Each row is where one point has got to under a steady rotation. How many ticks took it there?
The counts run from 0 to 472.
[128 147 160 180 151 123 128 161  90 129 132 159 139 110 109 138 109 123
 101 135 132 135 136 100 145 116 153 163 153 184 136 164 124 132 106 126
 139 156 103 131  93 129 122 144  94 153 102 159 138 120 156  76  93 197
 183 113  94  84 173 141 111  91 100 153 163 114 121 133 128 117 127  82
 116  93 137 140 135 134 109 120 127 194  86 122 151] => 369
[166 144 161 141 141 143  87 140  79  91 153 145 132 103 146 129 112 141
  80 135 132 150 157 131 134 134 164 158 161 173 141 166 127 127 101  99
 140 154 104 114 107 159 125 143  83 137  97 156 112 147 124 101 122 182
 188 138  96 110 172 119 135  69 119 137 126 107 100 132 113 139 127  94
 124  84 130 132 134 148 119 124 113 210 100 164 108] => 197
[119 154 155 169 130 129 105 138  80 111 127 130 104  93 128 129 113 139
 102 132 128 151 128 125 144 135 132 153 140 175 132 169 145 131 119 107
 122 172 122 135 100 162 107 143  96 138  95 180 119 123 149  99  92 205
 177 121  97  75 176 130 141  96  94 167 150 117  96 122 143 137 137  99
 113  90 136 142 103 127 122 133 107 182  91 139 113] => 241
[112 151 162 188 133 111 123 138  94 115 136 140 132 101 115 121  92 146
 105 136 123 153 126 114 155 123 147 148 139 160 126 169 132 142 113 119
 137 175 131 150  90 152 101 139 116 144  96 160 121 137 142 102  85 207
 175 102 102  84 184 143 129  97 109 175 164 134  98 114 130 109 123  81
 108  95 138 143 108 121 111 135 129 191  82 128 123] => 39
[136 152 131 127 139 152 104 133  84 110 155 119 144  98 128 126 116 144
  89 139 138 153 143 136 121 115 163 156 138 151 143 149 103 130  76 107
 157 173 108 111 142 167 134 149  92 130 102 174 118 120 109 101  88 195
 181 116 107  73 156 128 131 102  90 156 125 129 114 110 131 131 127 115
  94  78 139 111 112 126 118 118 107 180  95 173  94] => 174
[165 133 140 134 124 149  92 132  91  95 155 131 152  94 151 139 102 157
  79 142 139 151 151 143 127 123 161 175 144 153 132 159  94 145  87  98
 153 169 101 119 125 151 127 142  95 138 102 178 109 133 142 106  96 192
 187 100 104 121 152 110 117  79 123 144 125 121 111 109 126 132 118 111
 108  93 145 113 132 135 125 115 110 187 103 151  94] => 94
[149 147 157 155 119 135 125 152  89 105 151 145 155 107 138 145 128 142
  93 146 125 157 136 116 136 111 155 166 145 163 113 161 119 145  77 121
 146 163 109 120 110 158 115 150 110 160 112 178 129 117 156  88  76 199
 200  84  86  96 138 128  98  86 100 157 147 131 109 103 156 108 123 111
  98  87 138 137 124 124 118 112 120 162 107 132 119] => 280
[136 139 134 128 125 120 117 132  98 120 151 115 148 118 127 104  87 159
  94 133 144 188 149 132 142 121 177 175 135 175 118 144  99 135 106 117
 168 171 104 133 102 141 128 127  97 157 101 168 103 119 135 110  89 191
 169 102 108 128 173 121 121 102 127 154 130 144 119 120 104 109 122  89
 117  88 157 108 120 137  94 143 134 187  86 143 100] => 4
[119 161 134 133 139 151 106 117  79 123 135 122 122  89 154 111 100 144
 110 135 134 166 139 126 120 137 151 164 122 160 137 153 106 137  97 107
 145 189 100 116 134 173 123 147  88 148 117 177 105 106 121  84  68 187
 181 122  99  82 164 127 134 102  89 137 123 130 122 128 130 126 140 106
  97  82 151 107 117 133 107 125 115 181 100 159 104] => 315
[156 133 146 148 114 136 108 133 100 107 138 131 138 107 157 144 105 168
  82 122 140 161 132 129 139 112 157 165 142 166 123 156  99 139 111 105
 152 180 118 133 105 151 114 141  99 163 110 185 111 126 163 112  79 214
 183  83  93 115 155 111  99  97 111 160 138 139  91 116 137 122 123 113
 112 111 137 124 121 129 127 112 117 169 103 137  95] => 218
[147 139 155 151 133 123  89 148  89  99 152 134 133 104 115 132 106 150
  76 134 137 144 152 134 149 123 155 156 167 175 142 170 119 138 104 101
 137 149 117 132 101 143 113 139  96 125  77 152 114 157 130 113 123 200
 174 128 109 106 179 122 138  82 122 163 146 113 102 120 104 143 123  93
 127  87 134 140 123 132 122 137 109 207  84 160 110] => 56
[121 149 149 145 122  99 118 141  93 113 160 122 153 110 108 104  83 154
 102 143 126 174 141 117 155 125 160 176 146 165 116 148 120 135  92 115
 157 158 120 138  90 146 103 134 109 134  75 147 113 146 122 112  94 187
 172 116 105 102 177 132 128  98 130 159 159 144 107 111 105 105 109  83
 117  89 147 122 119 121  89 154 121 188  91 140 116] => 348
[119 158 138 149 142 139 116 143  72 117 125 132 123  94 135 118 105 138
 102 145 135 161 146 116 122 133 170 169 129 162 128 166 110 149  97 119
 140 170  86 116 133 167 130 119 101 162 128 172 114  91 153  90  70 184
 185 109  95  99 161 128 127 100 102 156 137 126 140 125 127 113 132  94
 105  79 163 131 115 141 101 118 130 183  93 131 130] => 191
[131 161 146 137 125 137 117 148  65 110 143 125 135 104 129 118 135 142
 104 151 126 172 141 120 138 130 150 159 142 165 122 158 144 133  76 113
 135 172 104 118 118 175 121 141 100 140 116 172 122 107 122  99  82 187
 195 121  87  79 148 126 129  91  90 151 134 132 117 103 154 108 138 110
 100  60 140 126 102 125 102 124 107 167 105 155 110] => 176
[143 171 156 144 155 124 103 127  83 118 140 142 136 100 137 120 103 141
 110 137 120 166 149 116 147 122 158 136 149 151 139 162 116 137  94 114
 143 181 121 113 103 177 107 167  96 159 116 143 105 140  99  91  85 166
 183 132  95  87 169 140 132  92  94 136 128 131 102 127 127 108 141  98
 106  79 132 112 132 128 104 142 142 194 116 174 116] => 9
[147 133 140 142 116 133 119 151  92 106 163 128 151 118 130 129 116 151
  80 142 145 158 138 133 135 126 164 189 151 191 111 155 112 126  95 110
 155 149  92 123 106 124 133 117  97 142  88 180 137 113 165 100 100 212
 184  89  91 122 156 116 113  77 125 155 140 125 113 119 131 123 118 103
 120  89 141 126 118 133 108 113 107 176  86 122 112] => 79
[148 146 155 155 131 146 118 147  88 103 142 153 142 102 145 150 134 137
  93 145 131 145 133 119 134 111 145 157 144 164 128 166 114 135  85 113
 145 171 114 119 122 163 115 154  93 153 115 183 135 113 154  90  82 201
 200  95  89  81 142 126 101  88  95 153 143 121 112 114 160 116 129 114
  93  90 134 131 127 131 127 108 119 170 106 139 115] => 279
[129 150 144 125 116 125 115 131  83 104 166 123 141 104 105 100 107 139
 111 148 126 171 148 132 141 131 157 181 141 171 108 162 123 125  88 101
 165 163 117 117 111 151 114 146  86 121  87 164 119 133 123  93 104 168
 181 117 101 104 168 130 147  69 132 136 138 130 111 113 115 118 113  88
 101  71 140 119 116 132  99 151 120 196  86 151 114] => 286
[148 150 165 180 131 123 106 153  82  97 131 163 142  99 122 136 121 137
  95 141 125 144 141 128 144 114 159 160 166 160 124 180 130 152 102 112
 138 162 125 126 103 164 108 143 107 149 109 165 118 133 157  96 101 186
 188 106  95 101 165 122 120  70 116 155 150 112 108 110 141 111 123  89
 110  87 139 156 119 129 118 121 139 196  94 126 130] => 383
[127 158 154 140 129 144 102 130  63 110 156 119 123  96 147 108 120 145
  93 150 120 167 147 132 127 154 150 161 143 165 126 157 143 123  93 102
 134 162  89 118 117 170 133 138  99 132  93 154 114 129 118  94  98 180
 191 125  87  90 157 132 153  70 104 136 131 119 105 120 129 125 134  97
 112  67 133 120 117 130 104 124  96 182 111 162 118] => 301
[146 133 158 159 122 127 106 145  91 111 162 142 149  98 135 143  85 141
  90 135 129 138 149 109 138 134 146 189 153 180 132 161 111 132 100 115
 149 151  92 125  94 120 110 146  95 135  82 157 134 144 158  89  97 190
 190 111 104 106 169 125  99  74 132 146 165 113 107 118 111 122 102  92
 125 105 148 126 152 128 118 126 107 185  86 129 135] => 449
[128 161 151 154 149 140 112 124  85 125 140 122 140  92 154 121  96 148
 100 140 121 160 145 116 120 133 160 146 135 142 144 150 107 141  97 120
 138 188  87 116 132 171 133 154 113 157 116 157 108 115 115  88  66 194
 186 107  94  73 156 141 127  95  85 149 134 133 116 114 132 115 132 104
 101  84 150 116 132 127 108 114 120 173 113 163 112] => 112
[164 138 142 138 147 133 114 126 114 116 151 140 150 114 131 128  82 152
  98 129 147 159 150 123 145 106 172 168 153 171 139 152  73 134 102 110
 176 183 114 120 104 132 125 156  79 154 107 170 109 142 129  98  94 186
 175 105 109 115 175 119 109  91 121 130 130 128 106 138 100 125 120  96
 115 104 135 103 148 140 119 137 149 198  88 154 105] => 107
[123 143 142 145 112 118 125 131  93 112 151 124 139 102 128 103  93 147
 110 151 124 176 143 123 137 134 164 189 133 169 104 159 106 147 101 110
 156 174 105 132 101 145 113 131 102 151 112 179 111 118 162  97  69 178
 181  92 100 119 162 128 121  75 131 148 145 135 119 115 118  99 114  88
 101  92 160 121 117 135  96 135 132 180  89 112 124] => 206
[118 161 142 131 138 129 142 139  90 130 169 121 154 112 121 104 104 137
 117 149 128 164 133 111 133 127 164 171 131 162 112 138 109 120  74 124
 160 176  97 112 116 148 132 158  99 148 110 165 130 107 119  73  70 181
 185 101  86  86 163 152 117  86  99 126 133 145 115 120 132 102 120  98
  91  76 139  99 129 130  91 128 120 170 105 147 127] => 391
[134 140 153 149 110 125  99 129  76 108 166 116 146  99 161 120  87 158
  87 144 115 166 157 125 127 151 154 182 145 167 120 147 127 139  96 111
 139 152  79 127 100 148 125 130 113 138  87 150 113 139 143 105  93 189
 181 103  89 118 159 125 125  72 134 147 150 123 100 114 115 115 107  92
 121  85 155 122 132 124 104 124 101 178 107 139 120] => 221
[168 134 148 134 138 123 117 153  91 115 159 143 176 113 127 141 100 139
  91 144 137 154 162 106 140 115 171 184 156 173 126 144  87 151  75 120
 169 155 104 113 101 141 106 146  86 155 106 153 124 135 136  92  91 172
 193 124 116 116 154 119  88  93 126 141 146 127 130 117 117 108 111 111
 119  91 150 113 151 131 102 125 132 182  98 144 126] => 170
[151 137 145 136 137 143 110 137  99 112 169 134 148 107 122 129  97 137
  90 140 141 136 138 130 124 123 154 182 149 179 130 151  94 113  91 100
 160 160  92 113 118 125 141 159  81 124  89 172 134 136 134  84 109 191
 182 109 101 105 166 120 126  67 123 123 129 116 105 128 114 141 116  97
 108  93 129 108 144 134 126 122 105 198  87 151 111] => 388
[125 138 158 172 125 119 129 150  90 122 151 133 148 105 145 135  90 149
  91 139 129 154 137 110 141 133 145 180 144 178 129 151 116 131  99 128
 140 158  86 134  99 132 117 137 118 154  94 164 138 124 167  98  81 214
 185  89  87  91 157 135  99  89 107 160 163 130 110 116 137 108 115  95
 121 100 152 129 133 128 108 113 103 162 102 119 129] => 141
[145 155 152 156 164 123 128 161  82 135 136 148 147 117 130 146 102 131
 104 135 137 155 141  91 152 118 155 153 153 179 146 141 114 131  91 141
 151 167 108 123  99 145 111 150  95 176 117 151 136 114 135  86  77 194
 190 125  99  75 160 136  88 116  75 156 146 130 118 129 142 106 137 108
 128  91 142 115 141 132 102 133 131 169 101 152 129] => 355
[157 135 147 154 139 130  85 161  76  97 129 147 134 105 130 143 106 146
  75 134 141 148 161 121 149 122 159 162 164 186 149 164 118 147 112 117
 141 153 113 134 103 153 106 121  88 149  93 160 115 136 150 116 113 195
 184 137 111 108 169 107 113 104 110 171 140 112 114 124 118 133 132 103
 141  92 145 144 117 138 124 133 121 202  78 154 110] => 461
[162 153 144 125 139 132 102 141  81 101 149 136 140 111 110 121 117 142
  92 141 143 170 153 128 152 110 167 150 157 172 134 155 117 134  82 113
 158 165 137 112 108 169 109 150  79 136  92 153 115 131  96 108 108 178
 184 146 111  92 175 120 131  97  98 147 126 124 107 119 127 122 136 111
 113  72 131 120 112 127 107 145 125 200  94 184 100] => 71
[144 150 151 162 135 137 113 130  90 113 129 141 141  92 164 144  98 151
  97 137 124 156 140 115 130 126 156 159 141 151 131 155  97 156  93 123
 140 183 102 128 115 170 112 153 106 168 121 171 117 120 155  96  62 199
 188  84  91  93 148 121  98  99  98 154 144 127 114 113 145 106 127 108
 101  99 153 127 134 134 120 112 128 167 112 132 119] => 420
